The same turns and mirrors carry the whole set onto itself and the rows of a family onto each other. Which other rows belong to the same family as each row named below? List them in the order they appear above.
These 16 rows form 4 families of 4 rows each.
j970: [ -3  -3 -11 -10  -7  -4   1  -5  -7  -5   9  -8 -11   6  -2 -10   8 -12
  16   4 -11  -5]
j188: [ 16   2  -3  -3  -3   5  -4  -7 -10  -4  -4  -3   0  -3 -15   5  -2  -5
  14 -11   4   4]
j681: [-13  -5  -3  17   2  -4   5 -11 -18  -1  -7 -10  -3   2   1  -2  -5  -6
  27  -9  -1  12]
j516: [ 16   3  -7   0  -2   4  -8  -2  -9  -1  -6  -6  -2  -3 -13   9  -4  -3
  10  -8   5   3]
j465: [-11  -8  -1  16   2  -4  11 -10 -20  -3  -8  -8  -8   4  -4  -7  -3  -5
  24  -6   3  14]
j739: [ 17   8  -3  -1  -2   3  -6  -3  -9  -3  -2  -7  -5  -3 -11   8  -4  -3
  15  -7   3   1]
j932: [ -3  -2 -10  -9  -4  -6   1  -6  -5  -3  10  -6  -9  11  -2 -12   6 -18
  12   1  -7   0]
j644: [ -5  -3 -13 -10  -4  -6   1  -6  -7  -4   7  -9  -9  11   0  -7   5 -15
  18   6  -9  -2]
j399: [-1 -5  7  6  5 -6 16 -8  7  1 -1 -4 -6  7  6  5 -1 -1  4 -7  3 -9]
j315: [  1  -5   7   9   4 -10  12  -9   4   2  -2  -3  -5   6   7   8   5  -1
   2  -7  -2  -9]
j322: [ 17   4  -3   1  -3   5  -7  -5 -11  -4  -2  -8  -2  -3 -12   7  -4  -9
  11  -9   7   4]
j307: [ 0 -6  8 10  5 -9 13 -8  4  2 -1  0 -9  5  6  7  0 -3  1 -8  4 -5]
j15: [-14  -7  -3  15  -1  -4  10 -11 -18  -2  -6 -14  -4   6   1  -6  -3  -6
  22  -9   5  14]
j697: [-12  -3  -2  18   0  -4  12 -13 -17  -3  -6 -11  -4   5   1  -3  -2   0
  28  -7   4  10]
j535: [ -2  -2 -11  -6  -2  -8   4  -1  -5  -5  10 -10 -12  10  -4 -10   5 -19
  16   2 -11  -4]
j520: [ -3  -4   7  10   6  -9  15 -10   4   1  -2   0  -9   2   5   8   4   1
   3  -7  -2  -8]

Which other rows belong to the same family as j932? j322, j307, j15
Which other rows belong to the same family as j520? j970, j739, j697

The same turns and mirrors carry the whole set onto itself and the rows of a family onto each other. Which other rows belong to the same family as each row named below? List them in the order they appear above.
These 32 rows form 4 families of 8 rows each.
j273: [  8  -4  -1 -18 -17   8  -3   2   9   3  -9]
j802: [  0   9   4 -11  -7   4   0  -5   0  14  -4]
j826: [-6  2 -1 -8 -2 23 -9  2  6 -3  4]
j632: [ -4   9  13 -16 -10   8   2  -2   1  12  -1]
j759: [ -8  10  -2 -13 -17  12   1  -6  12  -8  -9]
j136: [  2 -10  -2 -16 -11  12  -1   5  19   2   1]
j466: [-4 12 -4 -7 -1  9  7 -9  1  2 10]
j28: [ -3  -1   1 -12  -9  29  -3   1  -2  -4  -1]
j852: [  6  -3  -1 -13   4  15   7   6   2   8   9]
j89: [  1  -6 -11 -20  -4  17  11  -9   6 -11  -5]
j531: [ -8   7   1 -12  -1  17  15 -11  -3  -4   4]
j924: [ -7  12   2 -14 -18  13   2  -4  11 -11  -6]
j828: [ -6   4   6  -3 -11  10   0   3  10  12   3]
j274: [ -3  -3   1 -11 -12  25  -3  -1  -6  -3   2]
j567: [  3  -2 -12 -20   2  14   4  -7   9 -10   8]
j963: [ -8   5  -5 -11 -12   8  -1  -8  16  -4   4]
j179: [  0   5  -1 -19  -5   0  15  -7  11   2  -8]
j219: [-12  11   4 -17  -7  12  -1  -9  11  -7  -6]
j40: [ 11  -8  -6 -13 -10  13  12   2  -4   7   2]
j295: [ -2  11  10 -12 -15  12   2   2   2  11  -2]
j609: [ -1   8   1 -20  -1  16   8 -12  -7   0  10]
j870: [  3   6   3 -12  -8  22  -5   7  -2  -4  -1]
j113: [  6  -9  -1 -18 -18  11   0   2  11   3 -10]
j342: [  0  -5  -5 -20  -7  21  11  -2   8 -13   1]
j671: [ -4  -3  -6 -19  -9   5  16 -15  10   4  -3]
j229: [  5   0  -5 -14  -7   0  13  -4  13   6   7]
j140: [  8  -5   2 -19  -1  18  10  -3  -5  10   1]
j227: [  5 -10   1 -18   0  13  10  -2  -5  11   0]
j145: [  0  -4  -2 -11 -14  10   3   6  14   2 -13]
j391: [ -6  13   1 -15   1  16  11 -13   0  -2   1]
j163: [  1  -7 -13 -16  -5  14   9  -6   5 -13  -6]
j504: [  4   5  -3 -20  -8   0  14  -9  10   6  -5]

Which other rows belong to the same family as j828? j826, j136, j466, j852, j567, j963, j229
Which other rows belong to the same family as j145? j802, j219, j40, j609, j870, j342, j671

The same turns and mirrors carry the whole set onto itself and the rows of a family onto each other. Which other rows belong to the same family as each row named below? List them in the order they appear above.
These 32 rows form 4 families of 8 rows each.
j103: [ -1   0   0   0 -11   0   2   0 -17 -12  -5 -15]
j743: [14 -7 14 -7  3  7  3 -2  3 -1 -2 -1]
j406: [  1  -8  19 -16  -8   2  10   6   3 -17   1  -4]
j230: [  2 -20   7  -5  -5   8   3 -10   9  -2 -11 -12]
j527: [  0   1  -4   4  -9   5   1 -12  -4  -8 -12 -13]
j528: [  5  -2  13 -11  -5  -1   5  10 -15 -11   6  -7]
j398: [ 12 -10   7  -3   3   9   1  -9   4   1  -6  -5]
j943: [ -7  -8   0  -2 -17   3   7  -9   1 -15 -11 -16]
j712: [ -5  -3  12 -12 -14   0  11   4  -2 -21  -1  -7]
j694: [  6  -7   0   2  -3   7   1 -13   0  -2 -12 -10]
j887: [  1   8   6  -4 -11   0   9   0  -8 -18  -2  -7]
j71: [  8 -15   6  -1   1   7  -1  -3  -6   4  -5 -12]
j376: [ -9  -7  15 -12   3   5  -2  -2  10   0   2  -3]
j687: [  1   1   7  -4  -9  -2   5   7 -16 -13   1 -11]
j47: [ -4 -15   1  -1 -12   6   4 -13   5  -9 -11 -15]
j771: [-20   4   9  -8  -8   0   0   1   3 -11   3  -5]
j126: [-12  -2  16 -14   1   2   0   2   7  -5   4  -2]
j439: [  9  -2  17 -10   0   3   8   4  -1  -8   2   0]
j947: [  5 -16  18 -14  -4   5   8   3   7  -9   0  -4]
j724: [-12  -9  10  -9   2   6  -3  -6  11   2  -1  -6]
j88: [  6   6  13 -10  -5   0   9   6  -7 -15   2  -2]
j722: [-16  -8   4  -5  -1   4  -5 -10  10   0  -5  -9]
j505: [ 11 -14  11  -8   2   4  -1   3  -8   2   0  -8]
j361: [  9  -8  16 -11   1   3   4   8 -10  -5   4  -7]
j857: [-21   3   4  -5  -8   1  -2  -5   3  -9  -3 -11]
j478: [ -8  -2   4  -6 -16   0   9  -3  -1 -21  -5 -13]
j318: [  0   6   1   2 -11   1   5  -8  -6 -15  -7 -11]
j907: [  0  -7  -3   3  -8   2  -1  -5 -13  -5  -9 -17]
j237: [-15   2  14 -11  -3   1   1   4   7  -8   4  -4]
j166: [-18  -2   3  -4  -5   4  -4  -9   7  -4  -6 -12]
j960: [  4 -14   0   2  -4   5  -2  -7 -10   0  -8 -15]
j271: [  4 -20  14 -10  -2   8   6  -3   9  -4  -5  -7]

Which other rows belong to the same family as j722? j376, j771, j126, j724, j857, j237, j166
Which other rows belong to the same family as j318? j743, j527, j398, j694, j887, j439, j88

